[[119 131 128 136 131 129 150 126 131 135 131 127 129 119 120]
 [137 138 135 129 129 131 140 145 136 108 126 129 128 120 133]]
=>
[[131 128 136 131 129 150 126 131 135 131 127 129 119 120 119]
 [138 135 129 129 131 140 145 136 108 126 129 128 120 133 137]]

[[127 142 114 120 114 136 125 144 114 148 135 121 124 114 132 118]
 [136 136 114 125 114 141 129 143 121 157 138 114 122 119 135 124]
 [134 136 114 123 114 142 128 146 120 155 135 115 123 120 134 121]
 [126 144 113 123 119 138 125 143 112 146 139 121 127 114 132 121]
 [130 139 112 121 117 141 126 148 116 148 135 118 126 120 132 119]]
=>
[[142 114 120 114 136 125 144 114 148 135 121 124 114 132 118 127]
 [136 114 125 114 141 129 143 121 157 138 114 122 119 135 124 136]
 [136 114 123 114 142 128 146 120 155 135 115 123 120 134 121 134]
 [144 113 123 119 138 125 143 112 146 139 121 127 114 132 121 126]
 [139 112 121 117 141 126 148 116 148 135 118 126 120 132 119 130]]

[[112 146 118 131 124 117 130 124 131 126 117 136]
 [134 111 134 133 124 118 129 133 129 123 127 142]
 [122 124 123 133 139 124 114 119 113 147 145 114]
 [115 153 120 130 123 121 132 125 129 113 120 134]
 [122 127 124 132 139 122 114 119 111 147 143 113]
 [122 129 124 131 139 121 114 118 110 147 141 113]
 [126 149 127 141 115 134 145 134 140 117 123 115]]
=>
[[146 118 131 124 117 130 124 131 126 117 136 112]
 [111 134 133 124 118 129 133 129 123 127 142 134]
 [124 123 133 139 124 114 119 113 147 145 114 122]
 [153 120 130 123 121 132 125 129 113 120 134 115]
 [127 124 132 139 122 114 119 111 147 143 113 122]
 [129 124 131 139 121 114 118 110 147 141 113 122]
 [149 127 141 115 134 145 134 140 117 123 115 126]]

[[121 130 131 136]
 [125 130 129 141]
 [135 126 125 105]
 [103 127 130 126]
 [118 125 129 121]
 [123 130 125 109]
 [116 122 131 142]
 [143 135 130 145]]
=>
[[130 131 136 121]
 [130 129 141 125]
 [126 125 105 135]
 [127 130 126 103]
 [125 129 121 118]
 [130 125 109 123]
 [122 131 142 116]
 [135 130 145 143]]

[[131 128 124 141 140 110 106 127 131 132]
 [125 130 124 135 123 121 109 128 124 118]
 [134 133 139 129 145 135 127 122 125 139]
 [130 128 135 126 138 134 134 124 127 135]
 [148 152 127 136 127 127 112 135 128 134]
 [117 120 138 136 145 125 105 114 118 122]
 [123 132 141 115 118 158 145 125 115 118]
 [132 130 114 122 105 125 144 141 137 125]]
=>
[[128 124 141 140 110 106 127 131 132 131]
 [130 124 135 123 121 109 128 124 118 125]
 [133 139 129 145 135 127 122 125 139 134]
 [128 135 126 138 134 134 124 127 135 130]
 [152 127 136 127 127 112 135 128 134 148]
 [120 138 136 145 125 105 114 118 122 117]
 [132 141 115 118 158 145 125 115 118 123]
 [130 114 122 105 125 144 141 137 125 132]]

[[128 139 122 125 130 137 133 124 124 122 102 131 139 124 136]
 [113 126 118 129 141 129 124 132 113 128 130 136 141 134 118]
 [129 112 144 125 118 136 130 123 120 130 137 127 124 131 121]]
=>
[[139 122 125 130 137 133 124 124 122 102 131 139 124 136 128]
 [126 118 129 141 129 124 132 113 128 130 136 141 134 118 113]
 [112 144 125 118 136 130 123 120 130 137 127 124 131 121 129]]

[[119 123 130 128]
 [146 129 100 132]
 [124 109 146 134]
 [131 126 130 126]
 [124 129 126 141]
 [136 125 128 130]]
=>
[[123 130 128 119]
 [129 100 132 146]
 [109 146 134 124]
 [126 130 126 131]
 [129 126 141 124]
 [125 128 130 136]]

[[110 124]
 [147 140]
 [118 143]
 [155 133]]
=>
[[124 110]
 [140 147]
 [143 118]
 [133 155]]

[[134 129 150 128 132]
 [127 126 120 129 121]
 [143 122 125 134 141]
 [127 127 124 125 135]
 [103 119 125 121 138]
 [123 127 123 130 131]
 [136 121 118 133 125]
 [134 127 127 129 129]
 [102 125 104 131 135]
 [115 127 122 132 135]
 [119 127 120 129 131]]
=>
[[129 150 128 132 134]
 [126 120 129 121 127]
 [122 125 134 141 143]
 [127 124 125 135 127]
 [119 125 121 138 103]
 [127 123 130 131 123]
 [121 118 133 125 136]
 [127 127 129 129 134]
 [125 104 131 135 102]
 [127 122 132 135 115]
 [127 120 129 131 119]]
---
[[119 108 100 139 151 139 106]
 [134 120 101 139 142 144 118]
 [110 114 113 138 134 126 114]
 [132 106 105 147 147 143 121]
 [101 124 115 129 135 101 108]
 [109 118 115 139 142 119 113]]
=>
[[134 120 101 139 142 144 118]
 [132 106 105 147 147 143 121]
 [119 108 100 139 151 139 106]
 [110 114 113 138 134 126 114]
 [109 118 115 139 142 119 113]
 [101 124 115 129 135 101 108]]

[[115 112 117 142 140]
 [151 153 153 104 104]
 [124 116 124 132 129]]
=>
[[151 153 153 104 104]
 [124 116 124 132 129]
 [115 112 117 142 140]]

[[129 123 136 128 130 126 122 127]
 [133 123 128 141 128 141 124 117]
 [117 106 134 145 124 133 116 135]
 [114 117 136 131 128 130 121 139]
 [139 128 108 133 114 119 119 123]
 [115 119 137 130 132 133 121 134]
 [138 136 121 135 123 125 135 117]]
=>
[[139 128 108 133 114 119 119 123]
 [138 136 121 135 123 125 135 117]
 [133 123 128 141 128 141 124 117]
 [129 123 136 128 130 126 122 127]
 [117 106 134 145 124 133 116 135]
 [115 119 137 130 132 133 121 134]
 [114 117 136 131 128 130 121 139]]

[[132 157]
 [141 138]]
=>
[[141 138]
 [132 157]]

[[109 105 151 147 108]
 [115 141 125 145 134]]
=>
[[115 141 125 145 134]
 [109 105 151 147 108]]

[[123 116 124 122 145 126 131 127 136 123 120 130 122 133]
 [124 102 112 115 125 130 130 127 132 133 124 132 126 120]]
=>
[[124 102 112 115 125 130 130 127 132 133 124 132 126 120]
 [123 116 124 122 145 126 131 127 136 123 120 130 122 133]]

[[120 142 126 109 111 122 132 132 124 136 139 111 138 144]
 [121 138 129 108 105 125 133 135 125 140 139 112 134 146]
 [116 140 131 106 107 125 134 129 123 145 133 117 133 146]
 [114 142 134 110 106 124 140 141 128 144 137 116 130 147]]
=>
[[121 138 129 108 105 125 133 135 125 140 139 112 134 146]
 [120 142 126 109 111 122 132 132 124 136 139 111 138 144]
 [116 140 131 106 107 125 134 129 123 145 133 117 133 146]
 [114 142 134 110 106 124 140 141 128 144 137 116 130 147]]
---
[[134 129 143]
 [132 132 125]
 [110 121 141]
 [110 119 125]
 [130 131 106]]
=>
[[129 143]
 [132 125]]

[[124 135 127 115 115]
 [142 152 136  98 135]
 [126 113 122 135 128]]
=>
[[135 127]
 [152 136]]

[[116 146 113 114]
 [144  99 141 142]
 [144 111 144 149]
 [152 125 153 150]
 [138 110 142 141]]
=>
[[146 113]
 [ 99 141]]

[[110 102 137 133]
 [127 126 127 132]
 [126 126 132 123]
 [136 141 127 119]]
=>
[[102 137]
 [126 127]]

[[145 122 138 140]
 [152 132 121 126]]
=>
[[122 138]
 [132 121]]

[[130 127 129 125 127]
 [142 132 116 130 106]
 [142 135 114 127 112]
 [115 122 138 124 147]
 [123 121 136 131 128]]
=>
[[127 129]
 [132 116]]

[[153 113 134 147 125]
 [148 125 126 154 121]
 [129 113 128 128 137]
 [146 112 133 142 129]
 [140 121 127 153 126]]
=>
[[113 134]
 [125 126]]

[[124 127 131 122]
 [122 122 136 125]
 [141 134 116 124]
 [114 128 138 126]
 [152 137 109 128]]
=>
[[127 131]
 [122 136]]
